In the data rows, the value 50 means zero.
Here are some points, each followed by its number:
[44, 67, 47, 49, 59, 62, 41, 57, 45, 51, 44, 50] 0
[45, 60, 61, 60, 77, 66, 27, 42, 50, 74, 63, 42] 1
[47, 59, 65, 61, 65, 47, 29, 46, 31, 73, 55, 69] 2
[41, 26, 56, 60, 39, 67, 73, 60, 57, 26, 25, 35] 3
[60, 55, 48, 41, 65, 72, 40, 36, 81, 54, 63, 31] 4
[67, 58, 33, 33, 32, 22, 59, 35, 38, 49, 54, 65] 5
[48, 35, 41, 55, 42, 40, 67, 66, 38, 45, 33, 60] 6
[57, 48, 41, 51, 41, 52, 58, 35, 56, 37, 34, 46] 7
[32, 68, 59, 54, 77, 52, 28, 56, 19, 68, 52, 67] 8
[43, 42, 44, 49, 33, 45, 68, 53, 46, 43, 32, 62] 9
[52, 29, 46, 65, 46, 37, 67, 75, 34, 47, 35, 54] 10
[40, 82, 32, 49, 58, 70, 41, 70, 36, 38, 39, 52] 11
[70, 52, 36, 45, 55, 72, 45, 29, 78, 44, 43, 33] 12
[27, 26, 44, 44, 37, 67, 74, 65, 58, 33, 15, 58] 13
[59, 56, 61, 51, 67, 53, 26, 33, 45, 74, 66, 61] 14
[65, 47, 28, 22, 33, 19, 63, 46, 45, 48, 48, 61] 15
[45, 48, 39, 39, 37, 48, 61, 47, 53, 45, 40, 64] 16
[34, 23, 65, 66, 43, 64, 69, 64, 60, 26, 37, 27] 17
[50, 58, 48, 56, 50, 57, 48, 43, 46, 45, 45, 48] 18
[55, 55, 52, 46, 56, 40, 50, 32, 54, 61, 68, 43] 19
[32, 62, 37, 48, 48, 65, 51, 69, 43, 40, 32, 60] 20
[41, 27, 62, 64, 44, 64, 68, 59, 60, 23, 28, 30] 21
[51, 45, 55, 67, 37, 43, 50, 66, 51, 45, 34, 58] 22
[45, 57, 63, 55, 62, 41, 35, 42, 48, 72, 66, 61] 23
[48, 53, 76, 57, 72, 47, 29, 30, 48, 84, 82, 54] 24
[62, 55, 28, 31, 31, 19, 63, 35, 39, 48, 51, 68] 25
[46, 60, 55, 61, 55, 58, 36, 56, 42, 56, 47, 61] 26
[59, 47, 29, 13, 32, 19, 68, 52, 46, 50, 51, 60] 27
[95, 55, 26, 35, 48, 54, 47, 33, 67, 46, 47, 34] 28
[55, 50, 58, 56, 50, 55, 49, 32, 55, 50, 55, 40] 29
[36, 81, 35, 51, 54, 65, 40, 71, 36, 44, 38, 56] 30
[61, 50, 40, 36, 53, 62, 49, 41, 72, 49, 57, 38] 31
[30, 48, 32, 29, 38, 44, 71, 49, 41, 48, 32, 82] 32
[50, 63, 43, 59, 38, 63, 43, 60, 53, 38, 38, 57] 33
[51, 51, 74, 48, 60, 27, 28, 23, 40, 83, 85, 83] 34
[37, 28, 47, 52, 35, 67, 70, 66, 56, 28, 24, 47] 35
[62, 52, 45, 36, 57, 68, 43, 36, 77, 50, 58, 36] 36
[48, 47, 31, 19, 32, 18, 64, 44, 33, 52, 49, 77] 37
[23, 13, 78, 72, 41, 58, 78, 78, 49, 29, 45, 27] 38
[46, 67, 47, 60, 44, 54, 45, 63, 42, 41, 32, 59] 39
[30, 14, 61, 63, 43, 55, 78, 81, 45, 30, 30, 40] 40
[72, 56, 41, 39, 45, 27, 52, 35, 50, 56, 59, 47] 41
[79, 54, 33, 40, 64, 81, 44, 31, 82, 49, 49, 24] 42
[81, 55, 30, 24, 46, 49, 50, 43, 66, 43, 46, 36] 43
New points follow, each followed by the number of its nearest point above by angle.
[47, 52, 50, 40, 54, 44, 52, 38, 52, 60, 68, 49] -> 19
[67, 46, 40, 35, 43, 49, 55, 50, 67, 39, 52, 37] -> 43
[44, 53, 76, 65, 80, 63, 33, 38, 60, 65, 77, 20] -> 1
[46, 49, 64, 48, 52, 35, 46, 35, 56, 65, 71, 65] -> 34
[40, 59, 52, 57, 51, 48, 44, 64, 35, 47, 40, 60] -> 39
[48, 54, 63, 48, 72, 64, 44, 40, 70, 56, 78, 25] -> 4
[40, 60, 54, 58, 63, 48, 36, 59, 29, 62, 44, 66] -> 8
[58, 47, 47, 57, 41, 47, 48, 57, 55, 47, 40, 51] -> 22
[48, 49, 39, 46, 33, 47, 64, 36, 57, 38, 34, 53] -> 7
[29, 28, 74, 68, 51, 51, 59, 60, 38, 49, 54, 49] -> 38
[51, 59, 59, 54, 57, 66, 42, 46, 68, 46, 61, 30] -> 4
[54, 49, 40, 47, 36, 53, 65, 39, 51, 36, 35, 51] -> 7
[32, 35, 54, 61, 46, 54, 63, 74, 36, 39, 30, 50] -> 40
[47, 42, 59, 66, 35, 45, 52, 61, 48, 41, 44, 53] -> 22
[48, 28, 53, 72, 45, 36, 65, 80, 36, 47, 34, 53] -> 10
[44, 43, 59, 68, 33, 43, 52, 63, 49, 45, 46, 52] -> 22
[43, 45, 52, 68, 56, 43, 53, 72, 32, 53, 40, 55] -> 10
[39, 74, 44, 56, 67, 67, 34, 61, 35, 53, 47, 51] -> 0
[52, 50, 62, 47, 62, 48, 40, 41, 52, 65, 68, 40] -> 24
[77, 51, 29, 26, 45, 50, 51, 42, 71, 39, 48, 36] -> 43
[49, 66, 44, 57, 35, 62, 40, 59, 53, 37, 41, 56] -> 33
[47, 51, 77, 57, 80, 54, 33, 32, 46, 78, 83, 46] -> 24
[45, 42, 48, 44, 34, 29, 66, 51, 40, 45, 53, 64] -> 37
[20, 15, 72, 75, 40, 59, 78, 76, 47, 29, 43, 30] -> 38
[40, 64, 66, 73, 90, 67, 20, 46, 37, 82, 62, 40] -> 1
[34, 58, 42, 57, 51, 65, 51, 74, 39, 36, 36, 47] -> 20
[19, 12, 85, 73, 42, 60, 77, 78, 52, 29, 51, 22] -> 38
[46, 55, 59, 48, 66, 68, 40, 41, 76, 56, 71, 21] -> 4
[73, 49, 30, 21, 45, 46, 54, 48, 66, 41, 44, 39] -> 43
[23, 16, 78, 75, 40, 58, 76, 74, 52, 25, 49, 25] -> 38
[52, 46, 52, 66, 36, 40, 48, 64, 47, 49, 33, 61] -> 22
[60, 47, 44, 68, 39, 37, 52, 73, 51, 53, 30, 63] -> 22
[55, 56, 39, 46, 42, 55, 49, 57, 56, 40, 37, 53] -> 33
[50, 54, 73, 55, 70, 55, 33, 33, 58, 72, 80, 40] -> 24
[96, 56, 28, 38, 52, 53, 48, 30, 70, 46, 46, 36] -> 28
[41, 45, 65, 57, 64, 51, 40, 45, 36, 68, 52, 65] -> 2
[53, 52, 54, 46, 47, 48, 45, 42, 61, 56, 65, 51] -> 19
[45, 44, 58, 71, 35, 44, 53, 59, 52, 39, 45, 51] -> 22
[32, 22, 76, 72, 38, 45, 72, 67, 45, 37, 58, 36] -> 38
